(in the rows, 128 means zero)
Each path below is one point turned by a fixed rotation once a step. After each direction that follows a path, write how fast that rotation turns it, in degrees a step (0 if it stays still).
Each turn is a multiple of 5 degrees from 10 to 175, or 0.
Path 1:
[129 123 133 134 136 131 129 128 118 129 118 134 118 137 127 129 133 119
 130 129 117 126 127 114]
[129 122 124 137 132 133 127 129 113 128 117 138 119 135 127 124 137 129
 135 128 118 128 128 123]
[126 129 127 136 130 129 128 129 117 135 119 132 115 131 124 123 133 124
 137 135 117 124 126 116]
[130 122 132 134 136 131 128 128 117 127 118 134 117 137 125 129 134 120
 130 128 116 126 127 114]
[127 123 124 137 131 132 127 129 113 129 117 138 118 134 127 124 136 130
 135 128 117 129 128 123]
[125 128 127 135 129 129 129 130 117 135 119 132 116 131 123 124 133 123
 136 135 117 125 126 114]
[130 122 132 133 136 131 128 127 116 128 118 136 119 138 126 128 135 121
 129 127 117 125 127 116]
[127 124 123 138 131 131 126 129 113 130 117 137 119 133 127 123 136 129
 135 129 116 129 128 123]
[127 129 128 135 131 130 129 130 118 135 119 131 115 131 123 125 132 122
 137 135 117 125 126 114]
[129 121 131 134 135 131 129 126 116 127 118 135 119 138 125 128 135 121
 130 127 116 125 126 117]
[128 125 124 138 130 132 126 130 115 129 116 137 118 133 128 123 135 129
 136 129 116 129 128 121]
Speeds:
[126 127 125 128 125 128 127 124 126 126 127 129 129 129 129 125 129 133
 128 126 126 128 127 132]	125
Path 2:
[127 122 128 122 128 144 116 137 124 129 129 129 127 128 126 131 118 125
 130 134 122 130 123 122]
[121 122 126 127 126 143 118 128 121 128 121 135 129 134 126 127 126 133
 130 136 133 133 129 125]
[122 120 135 126 122 139 117 133 127 133 128 131 122 133 129 131 119 128
 131 134 121 133 124 122]
[116 122 125 125 130 143 115 125 127 128 121 129 129 132 128 127 123 130
 125 134 130 134 123 130]
[121 119 135 128 130 139 120 134 127 126 125 132 126 131 133 136 121 134
 132 133 125 132 121 119]
[125 124 122 122 131 147 115 134 123 126 124 130 131 128 124 128 122 127
 126 134 127 132 123 126]
[122 121 131 129 125 139 119 132 122 127 123 137 126 135 128 132 124 135
 133 137 130 132 127 120]
[123 122 128 122 123 144 115 131 125 133 127 129 125 131 126 127 120 124
 127 134 122 133 124 128]
[115 120 129 129 129 140 118 126 126 127 121 133 128 135 131 130 123 136
 129 135 131 133 124 127]
[123 120 133 122 130 143 117 135 128 129 127 129 127 127 132 132 120 126
 129 130 120 131 119 122]
[123 123 123 125 132 143 117 131 122 124 121 131 132 131 126 130 123 134
 127 137 133 133 126 126]
Speeds:
[123 127 130 128 125 126 127 123 131 132 128 127 125 131 129 126 127 128
 127 128 127 129 128 132]	70
[128 125 127 129 127 126 129 127 126 127 126 127 131 131 131 131 128 132
 126 130 134 129 130 129]	160
[132 126 127 125 126 128 127 131 128 130 131 123 128 128 129 130 124 124
 125 129 127 128 128 130]	155
Path 3:
[122 133 124 122 131 140 127 129 128 135 134 118 126 134 137 122 125 118
 138 130 132 139 116 134]
[123 126 126 122 128 134 132 134 127 142 134 118 124 132 131 124 125 115
 139 132 136 133 122 138]
[121 123 125 127 130 137 128 133 126 136 131 120 129 135 126 124 117 117
 132 132 139 132 116 137]
[119 127 128 129 133 140 126 128 125 140 133 120 131 135 134 120 123 119
 132 127 131 136 115 134]
[122 124 131 127 130 132 131 131 124 147 133 122 130 133 132 119 127 116
 135 130 132 129 124 140]
[124 123 130 130 134 133 130 129 125 140 130 125 133 136 127 119 116 119
 130 133 138 128 119 139]
[123 130 131 130 137 135 128 124 127 139 131 125 134 137 136 115 120 121
 131 127 131 133 117 137]
[125 130 132 126 135 130 133 127 128 143 131 126 127 134 136 114 124 119
 137 128 133 128 125 142]
[125 129 130 126 137 130 133 129 129 135 127 127 127 134 130 115 115 119
 133 132 141 126 121 142]
[120 135 128 126 138 137 130 125 131 131 129 124 125 133 137 112 117 123
 132 128 135 132 117 137]
[119 135 128 122 134 133 135 128 129 138 130 123 121 127 137 114 123 120
 137 128 133 130 124 138]
Speeds:
[128 127 127 130 130 130 126 127 128 123 127 129 130 130 126 128 123 129
 124 129 131 129 123 126]	115
Path 4:
[134 128 140 125 127 128 131 137 131 135 112 128 128 126 128 140 124 131
 140 136 132 135 127 134]
[128 129 141 127 130 129 132 139 133 134 118 136 126 128 131 139 119 135
 139 132 125 134 123 134]
[130 126 138 133 128 124 137 139 133 133 117 136 130 129 129 140 125 132
 134 138 122 133 124 141]
[127 122 139 133 122 124 132 140 132 130 116 134 135 135 130 137 122 134
 135 137 120 131 130 132]
[128 126 140 136 124 126 133 139 133 132 124 136 131 134 129 137 124 139
 134 131 112 122 128 132]
[136 124 137 136 119 126 132 135 129 134 121 127 133 133 126 138 135 138
 134 135 115 120 134 134]
[135 126 141 131 118 131 127 136 129 133 121 126 129 134 128 136 131 140
 140 130 119 122 135 123]
[137 132 138 132 124 136 129 137 130 137 124 127 122 129 126 137 135 140
 139 129 117 123 130 128]
[139 132 136 129 121 134 127 138 131 136 116 123 123 129 124 137 138 135
 139 134 127 130 133 130]
[133 134 138 128 126 137 125 142 135 135 117 127 118 131 125 135 127 137
 141 132 129 134 130 125]
[134 136 135 131 131 132 132 142 136 135 117 129 116 130 123 135 128 135
 135 135 128 133 125 138]
Speeds:
[125 129 126 131 128 127 128 129 133 130 127 130 127 128 128 128 125 126
 124 131 127 134 127 128]	40
[125 128 130 126 128 130 126 129 130 127 129 130 127 129 130 127 123 130
 130 124 127 128 128 122]	130
[127 129 130 133 131 131 124 128 125 125 128 124 131 125 126 129 126 130
 129 128 126 130 128 130]	0
[128 127 131 126 129 126 130 124 127 129 127 130 132 125 130 131 124 126
 129 128 127 128 126 129]	25
Path 5:
[133 126 131 133 128 122 131 128 131 112 123 126 118 128 120 140 133 135
 126 129 127 129 137 124]
[125 126 128 128 135 120 127 127 139 120 123 124 116 122 119 139 126 132
 127 131 124 133 126 128]
[132 132 129 132 130 125 131 137 136 114 127 123 116 123 128 134 125 129
 136 135 121 132 125 124]
[134 129 130 133 125 125 133 130 136 119 130 126 118 125 121 141 131 120
 135 134 131 135 134 126]
[125 120 126 128 127 121 136 131 137 122 130 129 115 125 117 131 132 123
 132 133 120 134 130 124]
[133 125 127 134 128 121 136 135 128 117 128 132 116 126 121 139 130 132
 129 131 124 124 128 116]
[123 127 128 133 131 123 131 133 136 118 121 128 122 124 120 146 128 128
 127 128 126 127 134 126]
[127 128 129 130 129 126 132 129 137 115 123 122 116 124 122 131 124 135
 133 127 118 134 133 124]
[134 133 134 131 129 122 127 128 134 119 129 125 115 122 120 138 130 133
 136 136 130 133 130 124]
[126 126 128 128 131 120 131 134 137 117 128 123 117 125 121 135 135 120
 131 139 125 131 130 128]
[135 123 123 134 128 125 137 131 134 118 132 128 115 127 126 136 127 124
 131 132 120 133 127 119]
Speeds:
[128 129 132 127 124 132 130 126 129 129 128 128 128 128 126 127 128 129
 134 126 128 130 133 128]	85
Path 6:
[129 120 124 124 121 126 123 120 121 137 121 124 140 129 134 125 126 129
 129 114 122 132 138 130]
[134 124 125 133 121 137 121 124 126 130 117 124 137 124 136 122 123 130
 123 113 130 136 134 134]
[135 128 127 124 119 134 117 126 128 128 130 129 139 121 131 120 123 122
 127 111 132 128 132 127]
[135 125 128 124 120 134 122 124 123 115 124 121 137 125 125 125 126 124
 128 114 124 124 138 125]
[127 124 128 119 117 129 117 121 124 122 119 123 133 126 134 134 129 126
 131 112 128 123 134 133]
[130 130 119 126 118 135 121 119 124 122 118 126 133 134 132 133 125 122
 128 114 129 134 125 131]
[135 125 126 132 118 131 117 127 122 122 124 123 130 125 130 128 121 119
 132 113 133 129 116 130]
[134 122 126 127 121 127 120 125 113 124 130 127 139 130 123 130 121 118
 136 115 124 128 125 127]
[129 117 125 132 129 129 119 126 115 126 119 121 137 130 129 133 121 129
 136 117 123 127 129 135]
[124 122 121 128 128 129 115 120 126 137 123 127 137 130 131 131 116 128
 134 115 130 132 128 133]
[134 123 121 136 125 133 121 123 128 130 124 118 138 127 123 125 112 129
 127 116 132 133 127 129]
Speeds:
[127 129 128 128 129 129 124 126 125 126 128 128 126 128 123 133 125 125
 132 130 130 128 126 130]	25
[131 127 130 129 126 125 128 128 129 127 131 125 126 126 124 125 126 125
 128 128 127 126 127 123]	90
[130 129 129 128 130 131 128 133 124 125 133 131 132 126 128 127 130 128
 129 127 128 126 128 128]	80
Path 7:
[137 127 116 113 120 126 128 124 117 140 135 129 124 132 121 126 131 133
 128 130 124 133 128 126]
[133 131 120 111 117 132 129 116 126 136 129 134 125 129 128 124 128 124
 130 136 134 120 122 127]
[143 133 115 119 122 129 130 123 129 137 136 128 128 131 119 133 125 130
 128 131 136 134 127 125]
[133 130 115 114 120 127 127 120 122 136 134 137 127 134 124 123 135 127
 129 132 121 127 121 124]
[140 140 120 115 119 134 129 117 134 133 130 130 129 125 128 129 127 126
 135 132 135 127 122 125]
[139 132 115 118 123 127 126 124 128 134 137 132 131 133 120 133 138 134
 125 127 130 137 120 124]
[136 134 117 112 120 131 124 121 127 130 131 134 131 130 131 127 136 128
 136 132 124 120 118 120]
[141 140 122 112 120 129 128 123 132 133 129 127 133 125 127 134 133 134
 131 126 136 137 123 127]
[133 127 114 112 125 129 124 127 124 130 135 132 130 134 126 133 142 136
 125 129 131 128 120 122]
[140 135 120 108 120 132 125 128 126 131 127 125 132 126 132 131 130 133
 139 129 128 122 126 123]
[133 130 121 109 121 127 130 126 125 134 128 127 128 127 125 132 138 138
 123 126 137 138 124 128]
Speeds:
[131 125 124 131 130 127 126 133 127 127 132 128 128 132 126 131 128 128
 128 128 127 126 129 126]	125
[124 127 128 127 132 132 127 125 124 130 130 127 129 129 125 128 131 129
 125 128 125 130 126 128]	140
Path 8:
[138 121 127 131 128 127 120 135 126 132 131 114 131 129 120 133 123 120
 125 123 125 122 130 131]
[135 121 130 128 128 128 124 138 129 124 135 114 126 130 119 130 120 124
 124 127 126 120 125 132]
[134 124 125 126 127 124 127 136 134 128 136 119 123 127 120 131 123 120
 123 125 127 120 120 136]
[140 125 123 124 129 126 130 135 134 133 138 121 125 126 123 133 119 128
 122 128 123 120 121 133]
[135 123 124 123 130 130 130 134 130 128 137 125 125 126 123 134 119 130
 119 137 120 120 121 135]
[131 123 119 129 130 129 128 131 126 131 131 127 128 123 125 133 120 124
 120 135 118 121 120 139]
[133 119 121 133 130 130 127 132 125 131 130 124 133 124 128 128 117 128
 122 133 115 122 122 134]
[128 117 126 138 130 130 125 136 123 125 131 123 131 127 126 125 120 127
 121 132 119 122 119 134]
[130 118 123 142 127 125 126 134 128 131 132 124 133 127 125 124 124 124
 122 126 124 123 115 133]
[136 119 126 141 126 127 124 135 132 132 135 123 132 131 124 125 122 131
 122 127 126 125 116 127]
[132 121 126 138 125 129 123 132 135 130 138 124 127 135 120 129 125 130
 117 133 128 128 117 129]
Speeds:
[125 128 123 124 130 128 134 126 131 128 126 130 127 126 126 129 126 130
 127 131 128 126 128 128]	40
[132 130 125 128 127 126 128 127 129 135 127 128 131 126 130 128 126 127
 130 124 127 127 129 126]	125
Path 9:
[134 123 133 112 119 130 137 131 124 130 134 127 135 130 120 130 124 130
 119 134 122 131 127 137]
[136 127 128 108 129 128 131 136 127 126 134 131 132 129 128 135 120 129
 114 127 121 131 126 129]
[133 131 135 116 121 129 134 133 120 125 131 133 133 130 125 136 115 130
 124 134 117 135 124 125]
[133 125 132 114 118 130 137 130 123 130 135 129 134 130 119 129 123 130
 119 134 123 131 126 137]
[136 128 127 108 126 128 132 135 125 126 135 132 133 129 128 134 119 128
 115 125 124 131 126 130]
[132 133 133 116 120 128 133 131 119 123 133 134 135 130 125 136 114 129
 124 132 119 135 124 126]
[131 128 133 115 117 130 137 130 123 129 137 129 136 131 120 129 120 128
 119 134 125 133 125 138]
[134 128 127 108 126 128 132 134 127 124 137 133 135 129 127 133 119 128
 114 125 127 130 124 131]
[131 134 131 115 121 127 132 131 118 123 134 134 136 131 126 135 113 129
 124 128 122 135 124 126]
[128 131 132 116 117 130 135 129 123 129 138 130 137 132 119 128 120 128
 120 131 125 134 124 138]
[131 128 126 108 126 127 133 134 126 125 138 132 137 131 125 132 121 126
 115 125 129 130 123 132]
Speeds:
[130 130 126 127 129 126 125 129 127 128 126 128 126 128 131 130 125 129
 127 121 126 128 129 125]	115
Path 10:
[120 128 119 113 126 129 126 119 118 129 118 124 122 131 133 133 117 127
 126 119 130 121 131 122]
[124 124 122 122 127 120 129 126 123 115 122 133 129 134 134 141 116 132
 127 121 137 127 134 126]
[125 122 116 123 141 120 130 123 131 120 127 131 131 124 119 137 118 130
 126 125 129 134 135 121]
[121 131 118 120 133 117 131 120 117 128 123 126 118 121 123 132 128 129
 127 124 123 133 135 117]
[126 126 122 120 122 121 135 123 119 120 121 128 119 132 131 136 124 133
 132 113 117 127 129 123]
[125 124 116 118 131 130 131 118 133 125 118 130 128 133 127 136 115 135
 130 118 126 122 124 126]
[122 135 119 117 133 118 131 120 123 125 117 133 128 129 123 137 119 129
 122 129 140 125 131 127]
[127 127 125 122 134 115 131 130 120 112 124 128 127 127 119 141 121 125
 123 124 125 127 136 121]
[126 124 120 126 135 128 125 120 123 123 121 126 123 121 124 134 118 131
 128 120 115 128 132 112]
[121 131 119 126 123 123 130 113 120 125 116 135 122 126 132 135 124 141
 130 122 124 131 127 124]
[126 126 120 119 126 119 139 120 129 117 121 135 128 135 121 140 122 134
 128 125 126 128 120 132]
Speeds:
[127 132 130 128 124 124 129 128 123 128 127 130 126 128 131 128 131 129
 128 129 132 129 129 129]	125
[129 126 126 128 128 123 128 127 130 128 129 130 129 132 127 128 126 127
 129 134 132 128 126 128]	80
[128 125 126 133 128 125 127 127 127 128 130 130 127 125 128 127 130 130
 129 130 124 133 130 125]	65
[127 126 127 125 128 127 130 130 125 129 129 126 127 127 123 127 130 123
 125 131 124 128 129 129]	90
